[9710 9553 6177 1840] gives 9710
[ -4  38  42  11 -46] gives -4
[-10  28 -31  18  22  27 -18] gives -10
[59 20 28 76 87 71 55] gives 59
[572 209 845 621] gives 572
[-42 -43  49 -44   3 -48] gives -42
[4 2 7 9] gives 4
---
[[-1.15 -1.05 +1.64 +2.27 -1.13 +2.76 +2.73 +0.19 +0.19 +2.64 +0.42 -1.15
  +2.27 +2.38 +1.31 +2.27]
 [-1.80 -1.81 +5.59 +3.24 -1.64 +6.64 +5.25 -1.10 -1.10 +6.78 -0.84 -1.80
  +3.24 +6.69 +4.90 +3.24]
 [+3.33 +2.23 +0.63 -1.63 +4.79 -1.19 -1.55 -0.96 -0.96 -0.98 -1.13 +3.44
  -1.63 -0.56 +1.20 -1.63]
 [+4.55 +2.12 +1.47 -1.69 +8.42 -1.74 -1.80 -1.83 -1.83 -1.52 -1.84 +4.82
  -1.69 -0.91 +2.75 -1.69]
 [+2.87 +3.10 -1.65 -1.04 +1.82 -1.67 -1.47 +1.46 +1.45 -1.70 +1.13 +2.82
  -1.04 -1.71 -1.59 -1.04]
 [+3.57 +4.00 -1.77 -0.97 +2.08 -1.75 -1.51 +2.27 +2.26 -1.78 +1.85 +3.51
  -0.97 -1.79 -1.73 -0.97]
 [+2.97 +3.68 -1.35 +0.87 +1.44 -0.91 -0.15 +3.82 +3.81 -1.07 +3.57 +2.88
  +0.87 -1.23 -1.35 +0.87]
 [+2.73 +3.54 -1.40 +1.14 +1.12 -0.85 +0.02 +4.09 +4.09 -1.04 +3.88 +2.63
  +1.14 -1.23 -1.42 +1.14]
 [-1.82 -1.84 +7.15 +3.09 -1.61 +7.58 +5.58 -1.39 -1.39 +7.90 -1.17 -1.82
  +3.09 +8.03 +6.45 +3.09]
 [+3.26 +3.11 -1.01 -0.96 +2.87 -1.35 -1.25 +0.96 +0.96 -1.34 +0.67 +3.26
  -0.96 -1.28 -0.84 -0.96]] out +3.33

[[-0.22 -6.38 -1.30 +1.71 -0.13 +1.02 +0.35 +1.44 -3.78 +0.69 -5.86 +0.46]
 [-1.00 -2.81 +4.11 +2.80 -2.00 +0.78 +3.16 +1.46 -3.71 +1.74 -7.24 -4.00]
 [-0.25 -5.34 -1.85 +1.87 -0.25 +0.87 -0.60 +0.45 -3.29 +0.10 -4.94 +1.32]
 [-0.56 -1.19 -0.71 +2.37 -1.18 +0.37 -1.41 -1.63 -1.83 -0.74 -2.93 +1.23]
 [-1.26 +3.54 +5.94 +2.74 -2.94 -0.06 +2.40 -1.01 -1.01 +0.75 -3.37 -4.47]
 [+0.31 +0.94 -2.09 -0.65 +0.61 -0.26 -1.82 -1.09 +1.20 -0.99 +2.52 +2.17]
 [-0.20 -1.26 -5.17 +2.31 -0.45 +0.24 -5.23 -3.89 -1.04 -2.69 -0.49 +5.82]
 [+0.04 +0.39 +1.08 -0.47 +0.07 -0.07 +1.04 +0.73 +0.27 +0.52 +0.18 -1.18]
 [-1.07 -2.34 +4.22 +2.98 -2.18 +0.74 +2.98 +1.11 -3.62 +1.59 -7.13
  -3.94]] out -0.25

[[+0.94 -0.43 -0.92 -0.50 +0.78 -1.63 +0.75 +1.12 +1.96]
 [+2.20 +1.52 +2.43 +1.80 -5.53 +2.05 -1.16 +0.93 -0.43]
 [-0.87 +0.53 +3.00 +0.33 -0.21 -0.26 -1.17 -1.14 +0.89]
 [-2.07 -1.05 -3.83 -0.89 +3.00 +1.43 +1.03 -1.12 -3.88]
 [-2.22 -0.58 +0.07 -0.81 +3.16 -0.70 -0.07 -1.59 -0.25]
 [-1.72 +0.55 +0.29 +0.80 -1.24 +3.53 -0.94 -1.89 -4.68]
 [-0.79 -1.10 -4.17 -0.93 +2.47 +0.51 +1.44 +0.05 -2.36]
 [+3.21 -1.04 -6.91 -0.51 -0.75 +0.40 +2.83 +3.56 -1.25]
 [+2.78 +0.41 -0.60 +0.63 -3.00 +0.08 +0.43 +2.19 +1.03]
 [-1.99 -0.48 +0.14 -0.68 +2.73 -0.55 -0.10 -1.45 -0.28]
 [+1.53 -0.62 -2.53 -0.55 +0.51 -1.22 +1.33 +1.78 +1.24]
 [+2.29 -1.18 -6.32 -0.78 +0.45 -0.08 +2.62 +2.84 -0.95]] out -0.87

[[+1.06 -4.33 +1.32 -1.87 +1.75 +1.29 -3.99 -0.54 -2.75 -7.15 -1.94]
 [-1.65 -0.85 +5.43 +4.20 -3.61 +0.03 +2.25 +3.34 +1.14 -1.55 -4.97]
 [+8.32 +0.07 +2.15 +1.27 -1.15 +1.57 +0.30 -3.01 +1.19 +3.43 -2.63]
 [-3.26 +0.47 +1.70 -2.32 -6.25 -0.95 -0.83 -0.43 -1.29 +5.24 -4.36]
 [+3.13 -2.11 -4.16 -2.72 +2.26 -1.03 +4.82 -2.26 -1.85 +1.42 -5.37]] out +8.32

[[+1.94 +0.94 +2.34 -2.45 +1.77 -0.81 +2.68 -0.95]
 [-2.34 -2.95 +3.50 -0.80 -0.51 -0.07 +3.88 -0.77]
 [+2.52 +0.47 +2.77 +0.16 +2.68 +0.96 +2.91 -1.62]
 [-0.39 -0.92 +1.32 -3.62 -0.52 -0.11 +4.42 -1.94]
 [-3.58 +6.83 -4.81 +4.51 +5.32 +3.93 -0.21 -5.50]
 [+0.62 +1.87 +1.78 -3.14 +0.98 -1.45 +3.35 -0.24]
 [+0.20 -0.26 +1.75 -2.64 -0.14 -0.74 +4.75 -0.36]
 [-4.14 +0.59 -1.12 -2.43 +0.81 +2.59 +5.94 -5.28]] out +2.52

[[-0.03 +2.58 +6.60 -3.55 -4.64 +5.56 -8.50 +0.69 +1.22 -1.33 -5.68 -2.71
  +4.48 -5.96 -4.25 +4.68]
 [-7.52 -4.13 -5.86 +3.43 +6.55 +0.98 +2.72 -2.71 -3.10 +3.50 +7.02 -0.16
  +4.60 -7.79 -2.19 -1.87]
 [-0.59 -2.17 -2.19 +8.50 -8.44 -8.34 +6.31 +8.36 +4.66 -1.13 +2.62 -2.64
  -4.64 -0.43 -0.93 -3.20]
 [-7.75 +1.14 +7.67 -7.28 -1.56 +6.19 +6.08 +4.93 +4.27 -4.96 +4.55 +2.43
  +7.35 -6.13 -8.59 -2.87]
 [+5.24 -2.65 +0.90 +0.83 +6.22 -3.69 +5.63 -5.76 +5.07 -0.34 +0.62 -3.47
  -1.77 +5.24 +3.21 -7.39]
 [-0.92 -2.50 -8.00 +6.95 -7.75 +1.50 +1.16 +2.10 +7.92 +5.28 -6.73 +0.92
  +6.31 -8.41 +5.35 +1.77]
 [+0.75 +0.38 -1.75 -4.37 +0.02 +1.32 +5.72 -5.23 +6.60 -1.84 +1.29 -2.48
  -1.32 -6.25 -4.98 +7.08]
 [-7.03 -3.47 +2.96 -6.79 -8.47 -0.76 -0.62 +3.04 -3.99 +1.92 +7.22 +6.17
  -4.99 -3.81 -1.51 -2.79]
 [+6.13 -6.93 -5.31 -1.83 +6.67 -0.82 +2.11 -1.95 -5.56 -1.65 -8.46 -6.04
  -2.24 +5.88 -3.61 -3.75]
 [+6.53 +5.57 +8.05 +2.89 +7.26 +1.49 +1.96 -3.28 -5.39 +5.87 -6.68 +3.26
  +6.07 +7.75 -7.18 -0.66]
 [-5.49 -5.30 -0.75 -1.55 -6.52 +5.27 +3.37 -1.26 -0.66 +2.78 +3.42 +6.54
  -4.41 -0.01 +6.96 -1.48]
 [+3.12 -7.41 +3.90 -6.29 -8.24 -5.33 -7.13 +3.95 -5.55 +7.28 -0.65 -2.00
  +0.09 +1.82 +3.30 -2.26]] out -0.59
---
[-7.78 +5.45 +0.01 -2.08 +1.00 +5.83 +1.61] gives +5.83, +5.45

[+2.02 +8.81 +5.58 +8.64 +0.05 -4.32 +0.15] gives +8.81, +8.64

[[-3.21 +2.50 -1.30 -1.05 +1.41 +6.08 -0.67]
 [+2.56 -1.63 +3.94 -2.48 -4.42 -1.77 +7.67]] gives +7.67, +6.08

[-3.80 -7.23 +0.36 -6.26] gives +0.36, -3.80

[[-5.18 -4.43 -6.97 -1.26 +3.17]
 [+5.77 +1.99 +2.73 +1.19 +3.09]] gives +5.77, +3.17

[-6.39 -4.32 -3.99 -2.31 +8.43 +1.56 +6.58] gives +8.43, +6.58

[-0.86 +7.81 +5.03 -4.61 -6.61 +4.49] gives +7.81, +5.03

[+2.16 -6.93 +0.17 +1.16 -0.41 -2.17 +0.37] gives +2.16, +1.16
